In the data rows, 128 means zero.
Some points:
[ 83  61 152  98 128  87 154 183 142 121 119 114 117 162 165 187 137 106
 150  46 103 140 116  88  94 127 111 133 137 150 140  87 126 138 154 153
 173 177  61 138 118 115  94 127 175 156 147 152 113  85 152 175 144 111
 101 169  99 108]
[113  67 115 145 135 166 194 124 167 126 113  86 143 195 100 160  82 113
 176 188 135 130 176 113  97  90 140  95  93 101  77 148 177 128 122  83
 117 182  80  74 100 129 112  78 124 166 140 144  94 123 121  89 114  86
 165 119 137 134]
[212 124 143  58 156 121 123 138  93 124 138 115 118  94 131 155 137  61
 159 203 166 142 126 140 169 195 189 176 144 141 136 140 115 110 169 183
 115 181 128 112  97 103  85 165 172  84  84 104 176 111 132 105 151 148
 138  87  65 194]
[ 95 113  86 119 151 103 143 107  64  99 112 109  82 135 114 186  78 168
 122 195  87 177 163  73 148 132 109  95 225 108  68 142  82 103 173 122
 144 124  96 115 143 127 130 149  91 197  89 142 158 125  79 114 189 128
 128 125 145  84]
[161 106  83  95 149  93 182 198 138 138  67 116 107 153 116 150 116 118
 158 105  88  90  95  83 126 165 113 193  72 132 116 122 155 113  72  74
 141 110 125 136  71 127  80 132 171 129 166 142 133 129 160 148 162 137
 102 192 148 107]
[ 99 126 139 135  97 167  71 114  72 164 101  81  87 145 105 116 109 109
 113 136  82  64  95 154 155 136 144 131  99 101 121 133  97 200 117 156
 161 141 170 121 115  94 149  65 107 173  94 149 121 119 128 148  88 158
  87 106  85  78]
[173 139 122 185 110 119  85  89 184 135 140 159 103 167 102 146 164 112
 148 137 115 120 166 125 109 158  59 139 183  98 136 146 106 109 111 156
 109 140 174 175  67 137 149 148 155 202 155 104 121 131 117 126 102 160
 148 124 148 141]
[ 89 118 157 118 123 144 172 135  59 100  78 206 153  82 111 174 138 133
 137 138 136 105 195 142 138 137  80 146  72 138 149  99 135 130 125 128
  89 167 139 142 157 115 200  86  90  96 137 113 116  72 147 112 141 124
 185 138 111  83]
[185  86  63 157 149 170 176 149 104 106 103 187 169  80 112 126 178  98
 121 139 215 119 106 106 128  85 134 104 132 158  98 177 116 159 164 159
 129  80  45 186 152 111 153 101 164  87 157 123 129 107 108 131 110 206
 149 137 108 116]
[161  89 132 163 139 132 149  90 207  88 122 154 145 139 142 115 152 138
 171  88 159 138  92 128 197 110 132 184 108 168  62  98 148 106 166 155
 113  84 179  94  97  79  91 171 101 158 106 117 133 154 140 135 133 146
 127 101 109 144]
[ 79 192 113  46 104 101 112 114 129 155  82 161 110 151  96 165 146 141
 111 135 145 126  80 121 105  75 158  93 114  84 125  83  96 153 112  77
 135  78 182 113 138  94 164  93 110 159 114 150 107 150 143 154 116 105
 144 105  91 176]
[105 114 184 125 104 146 129 183 189 145  74 134 119  51 185 102  84 169
 119 129 135 152 147  79 181 147 145 126 147 127 166 156 143 189 109 104
 126 106  87 128  92  95 140 154 142 156 102 160  97 108  93 206  90  88
 144 106 169 119]
[184 155  72 148 154 118 125 109 195  89 132 152  95 142 165 136 120 127
 173  72 113 129 130 123 143 127 127 132  74 184  91 132 153 114 131 115
  49 140 151  74 125  83 169 176  99 165 127 108 100 117 138 137 120 139
  65 101 109 137]
[181  92 210 125 134 137  73 119 112 132 190 102 135 106 204  94  88 186
 129  73 105  89 130 132 109  60 129 160 123 100  84  95  72  88  94 115
 112 126  73 194  82 152 169 143 129 157 124 121 139 201 157  79 135 134
 156 146  80 177]
[138 129 152 136 134 103 127 165  83 166 144 117 146 134 146 140 124  99
 133 118  83 195 137 173 138 178 153  64 140 128  83 114 140 168 180  80
 165  58 209 124 160 147 156 148 142  81 104 141 162 162 195  81  81 142
 144 153 140 105]
[126 120 108 143  97  88 110 125  95 185 188 123 103  92  77 110 124 191
 128  93 183 118 104 153 134 162 114 150  70 124 136  86 215 167 127 153
 111 127  84 103 153 180 110 162 114 134 115 130 167 115  78  95 113 110
 113 126 167 168]
[ 81 158 169 136 166 170  92 102 108 147 108 106 139  98 131 141 219 108
 141 110 179 145 150  97  99 101 143 119  73 106 145 194  89 103 133 100
 103 101 119 158 175 104  88 135 171 100 142 171 127 129 146 114 115 145
  55  80 192 119]
[104 169 193  95 158 103 113 112 102 126  94 205 122 141  98 110 133 101
 114 162 107 120 137 159 165  61 122  67 116  88 135 169 150 127 104 210
 119 110 128 100 113 186 165 120 113 100 110  99 115  99 126 160 156 107
 112 169 109  87]
[ 75 162  57 148 113 133 108  76 142 134 141  78 106 146 162 155 135 144
  88 144 103 157 131 162 132  98 162 194 112 122 171 139 161  82 120 141
 190  67  97 133 135  95 148 122 128  54 132  97 146 143 132 154 127  72
 143 143 151 104]
[130  53  87 144  93 115 101 131 161 100 130 116 163 180 123 115 129 158
  70 115 140  84 165 171  84 170 111  70 153 144 221 146 105 176 145  87
 104 148 137 146 110 149  99 130  96 130 109  87 154 163 118 120 180 132
 139 125 136 161]
[139  94 159 133 120 127 119 135 101 167 189 148  92 139 105  94 119 175
  83  81 143  72  85 127 123 148 121 155 125 130 121 110 163 122 186 128
  69 129 156 100 103 145 100 139 116  82 157 105  86 101  57 111  96 143
 117 117 130 178]
[110 147 104 144 152 181  94  87 129 133 108 104  76 102 122  22 153  88
 117 159 132 122 126  85  73 118 146 169 142 118 194 116 104 118 132 148
 149 133 100  62 170  97 109 160 159  97 106 143  84 132 180  84 115 111
 143 140 150  92]
[179 104 161 138 114 122 138 145 118 101 170 145 132 134 166 109 120 117
 114 216  80 103 108 160  92 131  76 120 202 172 103 124 150 134  87 142
 142 132 173 173 208 130  90 124 105  95 180 122 120 108 130 129  87  80
  64 167 128 205]
[ 97 121  89 124 111 101 105 183 103 167  85  79 164 112 151  52 172 136
 114 101 142 167 150 167 151 163 124  59 133 114  50 136 125  93 133  99
 202 162 187 106 165 151 157 138 128 103 161 145 113 131 185 124 142 143
 147 152  92 110]
[ 98 145 107  90 112 178 145  82 159 128 179 110 129  65 157 194 155 135
 101  88 117 195  63 159 133 141 132 151 132  98 143 161 134 134 133 104
 162 202 108  99 132 121 151  94 106  85 191 139 192 164 119 148 149 145
 144 118 196 101]
[154 177  99 183 141 111 137 121 172 114 177 168  97 193 130  95 165 144
 155 130 128 120 168 114 130 148  97 113 154 122 164 149 125 148 124 103
 164 176 170 187 106 152 126 129 149 202 107 113 128 130  83  92 137 129
 161 102 115 129]
[181 113 198 129 114  97 166 153 151 104 158  67 108 178 101 101 102 128
 106 187 138 140 148 165 130 107 106 116 103 167 202 137  74  84 151 167
 145 128 171 158 146 141 131 106  90 129 122  97  96 148 125 166 146 188
 129 110 199 182]
[109 233 149 113 109 133 125  94 188 104 121 119 205  68 140 162  75 118
 120 105 149 134 152  65 104 155 164 147 125 128 126 109 101 124 115 145
 127  92 128  93 130 219  87  58 116 149 121 127 120  93 103  72 123 112
 106 134  91  90]
[ 95 149 115 132 148 134 190 146  96  95 151 133 190  69  64 103 116 110
 146 122 136 135 106 125 102 133  97  92 144 142 141  93  97 110  74 110
  60 105 113 152 117  98 144 128 175  80  74 180 115 175 100 197 150 112
 119  93  82  76]
[104 184 120 136 125 136  79 130  77 148 128 143 185 186 117 123  71 108
 122 127  97 112  94 150 150  80 202 147 193 143 135  99 184 108  75 144
 114 133  71 146 160 162  94 162 102 134 166 118 178 115 151 132 129  98
 165 154 162 136]
There is one direction along which these points spread out most. For each point below, how far along it does it lie, from 0 to 99? 50 is the average, and the first point above lies past it. One standard deviation of the points above along it is 16.
[ 75 162  57 148 113 133 108  76 142 134 141  78 106 146 162 155 135 144
  88 144 103 157 131 162 132  98 162 194 112 122 171 139 161  82 120 141
 190  67  97 133 135  95 148 122 128  54 132  97 146 143 132 154 127  72
 143 143 151 104] >> 67
[104 169 193  95 158 103 113 112 102 126  94 205 122 141  98 110 133 101
 114 162 107 120 137 159 165  61 122  67 116  88 135 169 150 127 104 210
 119 110 128 100 113 186 165 120 113 100 110  99 115  99 126 160 156 107
 112 169 109  87] >> 64
[ 89 118 157 118 123 144 172 135  59 100  78 206 153  82 111 174 138 133
 137 138 136 105 195 142 138 137  80 146  72 138 149  99 135 130 125 128
  89 167 139 142 157 115 200  86  90  96 137 113 116  72 147 112 141 124
 185 138 111  83] >> 66
[161  89 132 163 139 132 149  90 207  88 122 154 145 139 142 115 152 138
 171  88 159 138  92 128 197 110 132 184 108 168  62  98 148 106 166 155
 113  84 179  94  97  79  91 171 101 158 106 117 133 154 140 135 133 146
 127 101 109 144] >> 31
[154 177  99 183 141 111 137 121 172 114 177 168  97 193 130  95 165 144
 155 130 128 120 168 114 130 148  97 113 154 122 164 149 125 148 124 103
 164 176 170 187 106 152 126 129 149 202 107 113 128 130  83  92 137 129
 161 102 115 129] >> 25
[ 99 126 139 135  97 167  71 114  72 164 101  81  87 145 105 116 109 109
 113 136  82  64  95 154 155 136 144 131  99 101 121 133  97 200 117 156
 161 141 170 121 115  94 149  65 107 173  94 149 121 119 128 148  88 158
  87 106  85  78] >> 59
[161 106  83  95 149  93 182 198 138 138  67 116 107 153 116 150 116 118
 158 105  88  90  95  83 126 165 113 193  72 132 116 122 155 113  72  74
 141 110 125 136  71 127  80 132 171 129 166 142 133 129 160 148 162 137
 102 192 148 107] >> 50
[181 113 198 129 114  97 166 153 151 104 158  67 108 178 101 101 102 128
 106 187 138 140 148 165 130 107 106 116 103 167 202 137  74  84 151 167
 145 128 171 158 146 141 131 106  90 129 122  97  96 148 125 166 146 188
 129 110 199 182] >> 26
[113  67 115 145 135 166 194 124 167 126 113  86 143 195 100 160  82 113
 176 188 135 130 176 113  97  90 140  95  93 101  77 148 177 128 122  83
 117 182  80  74 100 129 112  78 124 166 140 144  94 123 121  89 114  86
 165 119 137 134] >> 50
